In the data rows, the value 50 means zero.
Some points, one per row:
[51 20 58 57 51 47 64 43 37 59 50 52 46 14 55 49 92 20 45 76 69 54 67 54 65 62 53]
[83 52 76 62 52 50 69 46 41 45 55 32 42 65 52 50 39 76 34 70 69 38 68 31 67 44 41]
[55 75 57 73 39 50 45 48 63 39 48 61 64 58 51 62 33 46 55 47 38 50 51 41 63 57 66]
[66 49 26 46 58 51 25 31 60 45 44 38 64 49 64 47 69 27 56 66 38 61 45 69 19 59 48]
[41 64 15 34 52 27 24 37 38 61 42 51 30 46 31 65 33 25 40 49 72 52 34 65 56 45 39]
[49 63 32 49 57 38 50 49 42 52 60 38 49 70 39 57 43 49 46 28 66 49 35 55 58 46 37]
[29 33 29 10 38 48 51 25 31 64 57 96 41 48 22 43 66 35 50 45 18 63 72 63 65 59 43]
[79 37 67 63 48 50 69 52 45 50 59 38 40 38 56 53 38 47 39 78 75 35 59 33 74 50 48]
[28 40 53 58 36 59 45 48 32 74 47 39 22 40 64 41 46 41 50 86 99 57 51 51 69 39 45]
[38 44 58 42 68 41 56 57 63 44 42 36 36 57 64 5 46 72 53 39 75 57 48 27 58 46 43]
[24 38 44 58 32 38 43 43 50 51 57 47 55 35 69 38 48 52 52 64 71 50 52 48 64 31 50]
[46 38 71 28 50 61 79 61 38 59 48 70 49 29 56 31 50 43 54 58 23 56 54 51 49 49 41]
[52 36 12 35 63 56 43 33 51 50 56 65 42 48 37 36 73 41 52 36 47 56 43 77 23 68 62]
[64 57 39 69 69 58 38 42 61 35 54 48 55 72 56 63 47 55 65 26 40 49 30 39 31 62 70]
[80 45 73 56 48 43 71 46 56 56 51 48 40 52 49 67 32 64 25 87 67 36 72 31 75 42 25]
[51 58 60 54 79 19 27 50 51 48 71 39 29 65 52 27 39 72 40 44 81 72 34 32 59 49 31]
[47 70 53 62 52 63 55 65 64 62 50 57 85 37 51 43 58 73 50 31 36 51 52 48 16 32 60]
[39 65 29 32 56 45 31 50 42 50 41 45 58 69 42 62 56 43 52 32 57 48 45 62 45 66 50]
[44 27 39 25 49 46 44 55 46 59 53 44 10 46 50 53 33 46 57 51 67 27 44 57 76 41 46]
[50 48 21 61 70 63 42 58 54 71 62 52 80 47 69 41 49 56 54 51 41 60 42 48 19 40 63]
[51 42 48 23 59 46 68 61 71 51 48 61 42 43 71 40 46 46 58 33 14 69 47 60 33 21 58]
[38 28 57 40 79 43 78 46 52 65 38 34 27 41 76 9 37 62 61 62 66 57 55 35 61 49 45]
[44 34 57 49 47 32 62 19 70 23 52 68 48 25 39 59 91 52 35 59 51 31 77 48 70 76 53]
[31 52 64 33 30 67 68 62 50 53 52 93 55 24 23 36 65 60 49 37 33 45 52 57 45 66 47]
[32 31 39 51 43 49 36 56 35 66 38 41 16 28 48 50 43 28 49 60 83 47 41 50 73 43 46]
[37 47 71 44 41 36 60 62 68 46 51 52 65 34 76 42 71 63 52 34 32 63 48 45 35 31 56]
[53 47 72 37 38 62 97 59 64 49 41 66 35 20 42 39 42 57 54 59 39 41 62 45 60 55 39]
[61 64 65 71 74 45 37 46 46 42 64 50 48 76 55 47 41 61 59 35 44 53 45 41 62 50 64]
[62 81 44 45 39 70 39 47 52 25 48 37 60 56 44 71 40 39 57 57 59 44 28 59 55 60 65]
[39 44 49 30 46 62 44 43 26 65 48 68 53 55 46 41 40 41 55 49 23 62 51 68 46 21 48]
[72 1 67 56 49 52 76 53 32 61 47 51 40 32 61 66 50 37 44 81 77 36 75 49 74 36 45]
10 more points follow, each with its number after it:
[72 61 65 71 51 47 56 43 53 40 60 48 64 62 50 70 35 58 50 55 44 47 65 46 68 40 60] 0
[70 60 22 40 59 46 37 54 77 37 58 66 49 53 57 59 51 60 64 12 40 52 27 60 11 70 61] 1
[42 75 14 25 54 33 34 47 45 51 42 55 43 66 34 62 47 42 48 41 50 41 43 59 52 57 48] 2
[63 69 65 71 60 58 29 49 48 28 58 56 58 65 59 54 52 52 64 37 33 56 38 41 61 61 71] 3
[50 43 58 65 56 41 50 58 34 51 49 40 35 52 42 38 48 60 29 59 81 47 36 34 66 50 34] 4
[25 34 59 20 20 48 78 59 61 48 21 57 30 32 33 47 41 48 46 45 16 61 49 60 32 70 50] 5
[47 59 53 67 79 27 46 55 59 41 75 40 59 83 68 26 34 63 47 26 66 54 30 30 50 46 40] 6
[41 38 43 22 45 65 64 46 32 58 38 82 46 49 33 37 46 43 54 53 26 68 57 59 38 29 57] 7
[48 52 47 44 60 51 35 52 30 66 52 50 46 48 49 40 47 39 53 50 66 46 51 52 79 55 39] 8
[50 53 55 55 83 46 32 68 29 41 72 40 43 97 54 33 40 59 41 41 66 46 53 34 59 50 29] 9
Which two of these numbered points are nearest to each point below, ignoring the 3 directions in which the first points spread most? Their numbers follow each, nearest first.
[23 49 53 36 23 63 56 63 40 64 51 86 64 35 32 38 51 52 42 44 20 69 43 59 30 64 44] > 4 8
[41 60 38 35 66 60 38 48 30 72 47 54 54 58 38 45 55 35 46 51 50 59 50 63 53 53 49] > 8 4
[41 27 60 32 78 29 67 50 70 58 38 38 23 44 71 14 32 60 57 52 45 60 49 35 49 47 43] > 6 5
[43 69 24 34 62 35 31 53 38 59 41 32 47 60 36 63 42 42 44 38 59 38 46 58 64 53 37] > 2 8
[23 37 27 27 32 67 43 37 30 55 47 82 52 43 12 41 64 36 50 35 47 73 54 78 32 61 48] > 4 7
[33 72 26 44 71 22 51 47 44 58 64 47 41 56 42 49 36 41 36 33 67 60 26 53 64 55 34] > 6 4
[50 64 47 72 48 59 28 39 53 31 49 48 61 66 59 57 52 49 69 30 30 53 32 44 48 63 65] > 3 0
[57 76 36 53 50 66 19 48 59 28 32 55 62 59 54 56 57 42 62 49 30 45 39 47 54 71 64] > 3 0
[37 31 70 24 34 54 86 58 53 50 31 50 27 33 52 38 36 46 52 49 6 56 54 59 36 47 47] > 5 7
[53 61 55 46 50 34 63 59 89 39 51 46 65 44 71 44 52 70 56 8 29 59 38 46 20 48 60] > 1 2
[72 63 63 69 58 41 67 43 52 45 65 57 61 55 53 66 38 56 29 59 46 55 66 47 63 41 55] > 0 2
[50 77 43 63 57 57 26 56 46 36 54 59 64 64 53 59 44 43 59 52 32 52 38 47 71 64 63] > 3 0
[55 58 32 43 52 33 30 54 38 68 41 34 32 53 25 74 43 44 48 39 66 29 52 54 71 44 30] > 2 8
[57 54 79 49 46 52 97 56 65 49 44 48 45 33 56 51 57 67 42 55 49 50 70 54 55 49 52] > 2 0
[58 39 35 48 47 51 51 29 61 24 59 54 51 41 45 40 90 32 54 52 50 37 52 67 22 82 46] > 1 4
[59 51 80 42 48 60 99 68 66 56 42 39 41 33 56 53 67 82 68 44 47 18 70 48 48 42 59] > 2 1
[62 63 43 46 60 43 39 63 39 40 51 32 59 75 57 73 34 60 36 41 50 31 67 51 71 61 34] > 2 0
[53 64 42 30 47 46 22 51 41 51 48 41 26 63 40 59 48 56 31 69 84 47 42 35 66 47 34] > 2 4
[37 50 56 56 31 54 39 44 39 50 50 43 56 68 31 50 43 49 46 45 42 54 44 49 33 48 33] > 4 7
[49 48 42 64 58 34 52 51 74 45 57 32 64 65 55 34 41 63 50 24 46 56 41 38 39 36 48] > 6 4
[64 58 70 50 85 37 38 45 30 42 64 40 28 74 54 28 39 68 36 53 78 49 35 30 66 61 38] > 9 4
[17 46 41 50 55 26 36 56 52 62 65 44 30 52 47 28 39 50 31 53 93 73 31 29 66 54 28] > 6 4
[64 72 67 85 40 45 51 45 52 37 63 47 72 65 47 70 28 58 41 67 42 51 57 48 73 41 53] > 0 3
[44 55 50 63 54 39 44 48 54 45 56 37 59 73 54 38 47 65 48 27 55 51 33 45 35 56 37] > 4 6
[45 62 46 44 47 56 48 58 67 49 42 70 49 45 40 54 63 65 54 17 47 51 38 62 20 77 65] > 1 4
[44 54 22 11 57 28 59 44 75 35 45 64 33 67 51 65 43 51 48 40 35 59 41 63 37 59 65] > 2 1
[70 9 68 48 50 47 85 37 44 46 53 48 40 35 45 70 57 48 41 82 64 30 85 53 69 33 46] > 0 2
[81 47 76 79 30 46 73 52 65 43 54 41 61 35 56 79 47 47 48 70 53 27 65 38 82 51 58] > 0 3
[79 32 65 57 36 71 66 44 58 45 62 24 49 52 55 68 53 43 48 78 72 40 55 54 57 36 55] > 0 3
[47 40 49 5 55 19 83 55 83 41 32 40 24 44 62 44 42 67 57 25 23 57 42 58 48 42 57] > 5 2
[41 43 32 50 51 60 40 40 17 83 57 65 64 47 36 39 47 41 42 63 41 70 55 73 34 24 53] > 7 8
[45 70 52 68 44 57 29 43 57 33 49 60 61 68 58 62 49 50 66 44 31 58 46 45 61 58 68] > 3 0
[56 61 43 72 62 59 34 40 55 38 45 44 67 57 61 68 52 46 71 44 17 51 40 39 58 64 69] > 3 0
[42 68 50 62 49 51 28 47 58 40 51 57 56 72 66 56 40 53 57 32 29 64 45 48 47 71 69] > 3 0
[53 43 66 41 42 43 76 50 61 39 58 52 47 34 47 54 83 59 48 51 47 41 57 73 29 68 51] > 1 4
